In the data rows, 128 means zero.
Here are some points:
[184  85 116 140 120  82  97 145 149 141 174 119 126 124 127  64]
[131 102 109 175 127 134  77 120 120 165 106 139 152 126 118  71]
[ 90 177  75  88 193 142 145  81 161 102 110 174 111 142  96 195]
[143 120 116  94  64 106 195 164  88  79 164 109  84 179 118 140]
[133  82 134 118 152 102 137 122 102 132 113 128 117 142 172 145]
[ 87 136 136 100 134 126 152 158 136 122  66 171 118 103 145 139]
[183 134 165  27 163 171 101 146 152 177 116  81  88 106 112 146]
[151 121 131 111  70 113 178 147 115 100 156 100  81 170 123 126]
[103 151 140 174 120 130  91  94 144 157 104 108 168 125 138  82]
[130  97 152 121 160 103 158 169 116 121 103 140 110 118 129 122]
[132 121 140 115 162  88 154 174 131 131 106 128  83 110 126 149]
[142 100 169 165 137  82 123 174 151 128 150 125 104 126 145 100]
[148 111 112  93  73 143 151 182  84  76 186 109 105 200 126 159]
[125 131 137 132 152 140 100 128 125 149 133  97 113 129 120  88]
[163 127 154 144 137 133 115 139 126 131 113 113 112  90 119  97]
[ 78 141 122 150 165 157 112 136 119 127  77 134 147  99 162 130]
[179  96 159 135 128 120 117 153 154 153 125 124  91  86 100  97]
[ 95 144 144 179 158 165 100 105 122 160 127 112 160 103 145  88]
[124 114 119 233  10 186 166  44  42  73 255 101  94 100 104 133]
[210 121 176  29 150 154 110 141 186 177 118 101 132  90 122 159]
[140  90 114 131 134 116 105 110 169 170 164 112 193  78 150 194]
[117 114 130 105 137  96 167 167 139 127 112 142  82 139 135 105]
[ 81 140 139 165 162 178  93 115 130 129 108 120 163 108 139  99]
[165 102 161  98 138  85 170 153 139  97 112 152  87 149 127 117]
10 more points follow, each with its number after it:
[129  85 150 132 171  85 135 174 106 132 115  97  81  90 164 114] 0
[155 111 101  89 105 116 190 118 117  96  85 112 134 169 145 226] 1
[168  95 145  91 130 140  83 127 151 195 129 101 189  76 161 184] 2
[107 125 107 224   0 236 177  15  41  80 252  90 123 150  63 161] 3
[162  92 139  95 108 123  98 123 163 185 140 107 201  96 153 212] 4
[151 128 121 142 117 123  99 117 113 158 142 102 153 137 108  58] 5
[ 96 146 138 183 102 138  99  89 149 124  98 135 150 123 139  73] 6
[ 98 151 147 173 130 148  89 100 147 147 107 133 140 110 151 104] 7
[ 99 133 152  85 170 133 156 155 133 140  95 150 126 104 155 143] 8
[157  78 152 153 128 107 118 150 143 144 151 143 106 112 139  98] 9
Which three of these numbered points are nearest to each point below, ignoring the 2 directions in which the first points spread most? Their numbers follow each, nearest first.
[115  93 100 151 149 114 120 100 150 170 174 110 201  46 141 189] > 4 2 8
[117 129  91 186   0 231 167  22  42  75 233  94 187 195  13 188] > 3 1 4
[116 148 114 140  98 104 149 127 148  95 108 165  89 180 112 119] > 6 7 8
[103 168  84 148   9 230 152  23  75  81 198 102 255 248  12 204] > 3 1 4
[121 230  84  44 228 130 123  96 178 101 149 147 105 152  67 192] > 3 7 8
[158 113 101 144  99 108  76 130 126 174 122  88 144 135 113  66] > 5 9 6
[153 109  94 156 100 124  72 116 127 181 130 114 148 110  95  60] > 5 9 6
[142 107 100 135  45 141 151 154  78  58 183 107 136 184 127 150] > 7 6 8
[193 119 180  67 133 144  83 151 166 212  89  73 158 114 160 184] > 2 4 7
[170 209 121  17 183 149 137 129 146 125 142 131  98 140  98 154] > 3 7 8
[ 72 130 115 110 167 117 165 161 126 132 100 146 128 109 154 122] > 8 7 6
[ 79 158 129 118 169 153 146 139 111 140  70 140 157  96 155 140] > 8 7 1
[159  91 152 137 134 113  97 162 150 159 154 129 121 113 128  88] > 9 5 7
[155  94 167 142 137  99 118 140 128 153 160 121 103 118 129 109] > 9 7 0
[159 113 135 121 122 105  89 137 141 151 166 130 112 140  99  67] > 5 9 7
[ 67 131  88 108 168 148 151 109 108 135 137 204 118 121 147 151] > 8 7 6
[104 124 148 105 154 110 157 157 110 143 121 133 109  99 139 141] > 8 7 0
[101 128 135 185 103 151  72  97 132 140 120 134 144 115 121 104] > 7 6 9
[118 148 109 117 126  97 171 135 131 110  86 165  91 139 104 119] > 6 7 8
